In the rows, zero is written as 128.
The rows of T fall into 4 groups, which share some directions, and each row is roughly a mix of its group's hidden directions.
T, 144 rows:
[[124 136 122  77 155 118 137 104 162 141 160]
 [155  97 119 111 134 192 140 119 134 141 132]
 [127 134 178 102 112 131 108 105 138  95  96]
 [138  97 129 145 176 100  96 105 107 120 115]
 [125 136 134 138 101 187 146 159 139 154 116]
 [120 128 160 108 138 115 140 107 149 137  67]
 [156 111 118 121 156 129  98  99 179 112 130]
 [129 131 131 125 158 132 150  85 185 123 122]
 [130 124  79 155 149 121 147 147 110 154 164]
 [140 145 154 138 125  86 104 154 159  93 141]
 [127 136 130 107 160 133 165 112 186 124 125]
 [137 124 139 123 165 115 131  94 175 157 103]
 [143 134 112  94  81 112 118 135 119 156 167]
 [144 108 141 148 178 103  85 118 133 111 127]
 [117 126 118 149 101 123  85 152  77 142 128]
 [121 146 148 165 108 164 145 171 151 121 121]
 [120 163 151 122 139 150 149 100  99 166 153]
 [125 130 145 120 167 108 153  98 139 150  81]
 [118 141 146 127 109 186 152 149 127 163 121]
 [132 161 131 110  78 169 137 128 118 153 144]
 [104 179 127 124 109 111 113 155 161 152 117]
 [101 159 118 134 102 121  90 168 118 158 127]
 [ 91 145 103 155 115  93 134 125  85 122 112]
 [140 139 175 106 136 157 117  87 158 133 136]
 [153 110 150 105 142 127 182 114 148  97 132]
 [174 160 158 160 139 104 144 123 144 133 112]
 [125 147 136 156 100 130 133 158 141  69 137]
 [102 170 101 123 143 135 119 157 157 158 107]
 [127  98 116 122  81 143 123 160 156 108  99]
 [103  97  93  88 119 118 110 122 103 131 159]
 [120 130 113 158 108 130  73 126  89 145 116]
 [144 113 161 100 122 126 164 123 139 108 176]
 [136 133 113 102 126  83 114  99 103 139 171]
 [118 162 157 118 148 147 148 109  99 167 151]
 [127 113 138 122 183 103 113  91 116 152 115]
 [139  86 104 123 156 121 121  99  95 121  92]
 [138 126  79 125 162 140 158 145 134 165 141]
 [145  90 148 123 141 112 159  84 143  99 122]
 [120  98 129 122 134 119 116 156 150  80  86]
 [ 99 148 136 143 128  62 114 126 109 125 118]
 [152 105  95 145  97 121 114 144 156  94 102]
 [161  82 101 108 138 151 122 108 103 152 122]
 [101 172 122 127 103 115  98 163 137 158 132]
 [108 157 133 136  90  80 130 162 133 111 128]
 [138 156 122 124  80 184 138 132 125 131 119]
 [128 133 114  87 119 112 134 116 121 193 127]
 [133 169 125 126  85 180 134 123 121 138 136]
 [148  86 106 125 160 126 114  96  92 142 114]
 [139 144 117 121 114 117 149 184 173 116 128]
 [158  97 134 114 155 142 168  99 123 100 146]
 [164 103 156 129 168 142 105 119 155 102 138]
 [123 102 119 105 118  67 106 123 131 130 159]
 [139  92 111 127 130  96 110 155 151  89 100]
 [125 127 123 148  96 122  88 149  74 138 129]
 [136 140 131 128  92 142 146 177 165 102 137]
 [109 165 123 113 118 148 123 185 140 151 140]
 [109 117  94 129 135 101 105  86 112 122 168]
 [106 174 140 120  88 115 155 155 151 124 137]
 [149 129 149 116 154 161 134  81 162 146 134]
 [118 140 161 169  81 128  98 121 141 129 143]
 [105 154 163 104 155 135 139 122 101 163 155]
 [139 136 153  93 157 121 123  97 141 100  87]
 [ 98 126 113 153 141  84 123 114  84 126 104]
 [ 94 137 101 135 102 115 137 111  76 151 115]
 [114 171 108 135 107 101 148 171 152 119 130]
 [125 142 113  90  98 109 134 122 117 185 133]
 [145  95 161 145 100 112 119  88 110 105 144]
 [136 106 107 149 128 126 113 148 156  80  90]
 [132 147 181  98 145 142 117  94 120 104 139]
 [135 146 183 103 130 144 105  95 136 106 140]
 [163 125  85 128 161 140 120 112 123  93 154]
 [138 122 137 123 157 120 113 103 190 156 125]
 [ 95 168 120 128 111 120  98 161 148 161 129]
 [110 174 150 143 107 109 131 154 157  97 142]
 [120 147 163 156 159 164 149 132 137 120  92]
 [165 120  90 121 172 134 120 102 145 101 132]
 [124 133 137 153 152 173 142 137 134 101  81]
 [152  82 150 130 121 116 141  95 100  99 146]
 [109 147 119 104 127 165 136 107  88 156 159]
 [135 130  94 150 125 148 133 145 106 138 187]
 [135 129 127 122  94 160 104 145 110  92 170]
 [130 116 107  84 162 101 123  83 133 137 131]
 [154 121 134 117 149 135  92  98 178 113 145]
 [105 164  98 113 138 144 113 173 131 161 129]
 [156  84 148 125 122 118 137  92  97 100 142]
 [129 130 142 124 170 111 157  93 134 149  85]
 [142 168 145 136 122 147 150 107 110 174 154]
 [133 141 119 117 149  85 116  93 103 138 171]
 [107 149  91 104 158 141 128 167 136 155 108]
 [123 130 110  95  90 132 138 116 105 182 130]
 [101 121 123 132 110 195 138 152 132 139 115]
 [124 142 152 163 157 164 149 123 136 112  87]
 [105 167 117 146 104 132  92 164 121 156 135]
 [147 131 125 140 151 143 117 103 107 109 189]
 [145  94 123 137 153 110 142  70 125 107 117]
 [115 157 155 117 155 143 147 109  97 166 153]
 [137 133 177 106 149 141 108  88 156 124 142]
 [ 89 139 126 143 141 106 111  92  87 155 118]
 [131 152 165 123 128 169 145 162 136 125  91]
 [116 160 119 118  79 144 159 161 147 132 137]
 [111 104 110 134 139  89 126 154 165 159 101]
 [153 125 123  78 119 126 127 116 136 183 140]
 [151  93 155 135 177 128  96 108 136 113 127]
 [ 84 128 138 157 150 144 127  90  92 129 113]
 [122 127 150 119 106 138 154 114 118 123  62]
 [140 107 136 160 165 151 128 134 141  75 121]
 [143  96 107  98 145 127 128 105 106 179 116]
 [ 86 146 110 162 101 119 139 128  87 110 116]
 [157  89 141 134 142 129 154  83 120  95 123]
 [124 167 148 136  99 127 131 159 165  96 149]
 [122 127 169 109  89 142 118 118 146 111  84]
 [122 115  81 150 155 100 142 153  95 130 145]
 [107 139 116 133 120 123 168 157  73 141 116]
 [115 128  88 148 133  92 130 169  94 124 144]
 [170 109  95 100  91 105 126 152 121 137 133]
 [122  96 131 133 125 151 134 169 153 107  81]
 [103 166 113 122 123 148 108 175 139 160 137]
 [165 145 157 171 133 108 143 132 160 131 105]
 [141 119 163 159  89 158 129 149 108 109 152]
 [146 172 132 129 108 166 148 107 106 158 142]
 [136 120 121 119 140  66 102 112 132  91 133]
 [139 120 104 150 112 147 121 125 145  76  87]
 [139 105  76 143 135 114 103 154 154 124 155]
 [116  91 108 111 101 145 117 168 145 103 101]
 [124 111  85 130 124 102 105 173 162 135 130]
 [140 126 136  86 150 130 174 128 149 118 165]
 [110 119 134 128 157  95 144 130 157 176  99]
 [147 112 155 139 176  99  94 117 142 104 129]
 [131 124 109 140 146 118 101 144 144 141 193]
 [140  96 102 108 152 127 129 100  98 170 112]
 [164 115 150 104 151 161 125 132 175 131 142]
 [153  96 155 133 132 120 157  84 140  94 121]
 [106 150  85 119 160 117 115 134 141 154  89]
 [116  96  78 115 107 108  98 125 126 116 155]
 [102 148 122  98 136  95 135 179 122 146 108]
 [151 131  88 130 133 157 124 137 107 105 178]
 [102 168 105 128 140 140 118 159 160 156 102]
 [116 131 108 134  93 122 110 175  99 105 157]
 [105 161 119 130 112 146 108 182 126 155 143]
 [127 101 111 130 147  84 103 126 141  80 115]
 [159 119 102 119 170 119 104 106 164 105 133]
 [157 130 146 122 147 136 132 159 185 102 139]
 [142 139 174 103 129 160 116  89 158 126 130]
 [101 174 107 145 126 137 108 161 148 156 111]]

Which row in each list fits none of the groups? There is exactly one, and every other row fits one group, some only roughly.
  * J900: [106 168 120 131 145 152 112 139 172 160 141]
  * J731: [137 107 116 116  89 161 137 164 140 118  89]
  * J584: [119 120  95 149 122 109  84 138  87 142 103]
  * J803: [117 125 128 152  85 145 111 155 120 138 179]
  * J961: [130 139 137 151 115 187 142 148 135 123  89]
  * J620: [135 127 105 131 102 136 121 146  80  80 146]
  * J662: [123 109 128 105 144  63 115 132 126 134 160]
  * J176: [131 141 138  95 118 108 127 127 113 175 176]
  * J541: [107 164 152 148 153  82 117 142 153 115 132]
  * J14: [120 136 186 141 116 128  93 104 135 114 155]
  * J46: [134 129 137 133 105 195 121 147 143 146 106]
  * J494: [136 140 148 134 130 171 146 145 135 101  76]
  * J50: [136 143 163 121 135 148 159  80 119 141  95]
  * J355: [127 127 102 111  68 157 147 131 105 145 136]
  * J929: [155 120  87 136 176 138 138 104 136 130 158]
 : J46
  * J114: [101 169 128 129 110 141 118 167 158 155 147]
  * J487: [123 113 114 119 130  82 116 108 117 155 179]
  * J392: [147 107  61 138 144 123 123 147 150 126 126]
  * J169: [112 142 122 149  94 108  78 141 112 153 103]
  * J502: [152 142 119 122  80 120 128 170 151 103 147]
  * J574: [142 162 149 168 147 168 150 132 136 136 104]
  * J945: [120 123 108  69 121 104 126 121 130 172 133]
  * J843: [141 138 148 135 126 171 149 153 137 113  77]
  * J667: [114 141 119 139  64 157 141 150 121 113 140]
  * J804: [152 105 138  83 160 129 169 113 138 114 140]
  * J698: [149  94 129 147 138 181 127 111 102 113 152]
  * J377: [131 130 181 134 110 143 101  87 136 124 154]
  * J319: [128 131 180 137 119 137  92  90 152 131 145]
  * J247: [114 146 125 119 120 174 145 109  99 172 146]
  * J514: [118 151 165 139 105 137 126 120 181 131 159]
 : J945
  * J85: [150 137 162 135 156 103  99 119 156  90 144]
  * J20: [127 126 122  86 168 139 169 141 158 120 145]
  * J39: [144 115 124 136 151 126 146  81 140 122  75]
  * J196: [121  94 135 120 150  64 108 138 141 125 139]
  * J108: [138 129 119 136 115 144 120 127  78  80 160]
  * J177: [129 108  98 134 159  99 139 136 162 151  88]
  * J121: [131 139 167 126 108 152 157 149 163 116 164]
  * J242: [138 128 111 132 125 138 112 141  86  84 172]
  * J981: [ 95 158 157 103 149 128 118 124 101 170 138]
  * J565: [115 141 114 132  98  81  90 141  96 143 123]
 : J981
  * J511: [140 128 165 107 123 148 167 123 164 107 159]
  * J859: [128 143 169 134 111 157 157 154 157 118 160]
  * J684: [100 151 104 149 121 137  93 154 143 159  95]
  * J909: [125 130 117 149  94 150 111 152 113 127 185]
  * J936: [ 93 149 178 104 117 103 127 151 128 149 116]
  * J92: [102 139 137 125 101 175 145 131 111 171 147]
  * J495: [158 128 166 118 171 134  98 147 131 103 148]
  * J697: [ 97 162 128 141 152  77 116 105 117 141 117]
  * J422: [106 175 119 140 117 153 106 141 161 160 139]
  * J304: [132 125 142 139 196  99 119 122 146 114 118]
 : J495
  * J350: [104 137 173 115 104 117 122 124 151 132  79]
  * J864: [140 117 142 134  94 105 115 137  70 114 152]
  * J870: [126  98 117  90 171 136 163 136 155 132 116]
  * J362: [115  85 140 136 125 125 118 169 163 107  99]
  * J979: [117 162 139 143 135 125  86 174 154 146 131]
  * J4: [123 153 188 109 117 156 133 102 112 128 138]
  * J352: [162 103 137 113 163 176 123 115 154 134 137]
  * J470: [123  97 129 115 141  63 112 139 142 127 150]
  * J645: [127 101 121 126 151 188 141  99 114 145 114]
  * J748: [106  98 117  95 101  88 105 128 134 115 158]
  * J805: [162 113 162 112 117 125 151 108 117 103 173]
  * J320: [117 105 108  91 107  81 109 124 122 120 161]
  * J894: [107 143 152 140 176  83 120 116 149 120 116]
 : J979
  * J528: [146 118 161 122 164 171 128 124 168 117 142]
  * J224: [127 114 126 117 160  68 112 110 113 127 157]
  * J897: [129 144 145 150 185  96 113 123 151 106 124]
  * J430: [150  92 121  92 162 120 161 106 119 109 114]
  * J919: [135 145 157 142 138 173 151 145 133 117  81]
  * J341: [132 138 139 162 131 184 148 131 142 119  91]
  * J280: [144 113 170 125 114 142 160 123 147 100 170]
  * J826: [157 123 101 124 176 131 119 110 153 124 168]
  * J884: [109 122 140 131 191  89 116 118 116 130 144]
  * J215: [136 133 169 124 105 151 155 139 159 115 169]
  * J977: [168 122 115 114 108 154 127 122  95  91 160]
  * J844: [117 139  93 149 128 120  86 131  90 154 101]
 : J977
  * J880: [154 110 134 129 140  74 115 144 151  94 108]
  * J643: [123 131 111 122  98 113 166 144  74 150 120]
  * J126: [131 136 140  93 115 106 128 127 117 174 176]
  * J515: [121 113 137 110  86 142 140 128 137 123  67]
  * J882: [135 141 135 110 171 106 145 106 141 118  77]
  * J447: [128 135 156 129 151 128 152  96 153 165  87]
  * J621: [115  73  92 116 112 111 112 143 138  99 123]
  * J876: [109 173 122 137 138 155 115 119 174 156 136]
  * J257: [103 137  92 119  89 130 155 131  95 160 116]
  * J326: [105 168 112 148 124 151  85 137 152 155 126]
  * J875: [104 123 170 117 105 116 118 124 152 132  76]
  * J292: [130 106 102 145 151  90 137 131 166 146  92]
  * J370: [123 131 111  74 165 114 135 104 160 141 132]
 : J643
  * J189: [ 94 164 150 160 127 143 148 143 144  90 128]
  * J680: [138 157 144 167 150 173 149 132 127 136  99]
  * J443: [151 101 113 114  84 180 138 130 118 130 138]
  * J991: [144 140 117 109  68 139 138 130 123 165 150]
  * J863: [104 149  97  92 159 119 134 122 165 153 115]
  * J491: [166  82 147 124 170 140 110 118 142 115 124]
  * J699: [133 131 148  97  99 172 124 117 155 115  91]
  * J744: [147 116 168 115 116 110 171 113 150  97 144]
  * J346: [104 131 126 161 118 135 116 136 135  63 110]
  * J315: [143 137 157 141 155  82  92 130 146 101 138]
  * J610: [ 93 156 123 144 144  88 120  96  99 150 120]
 : J346
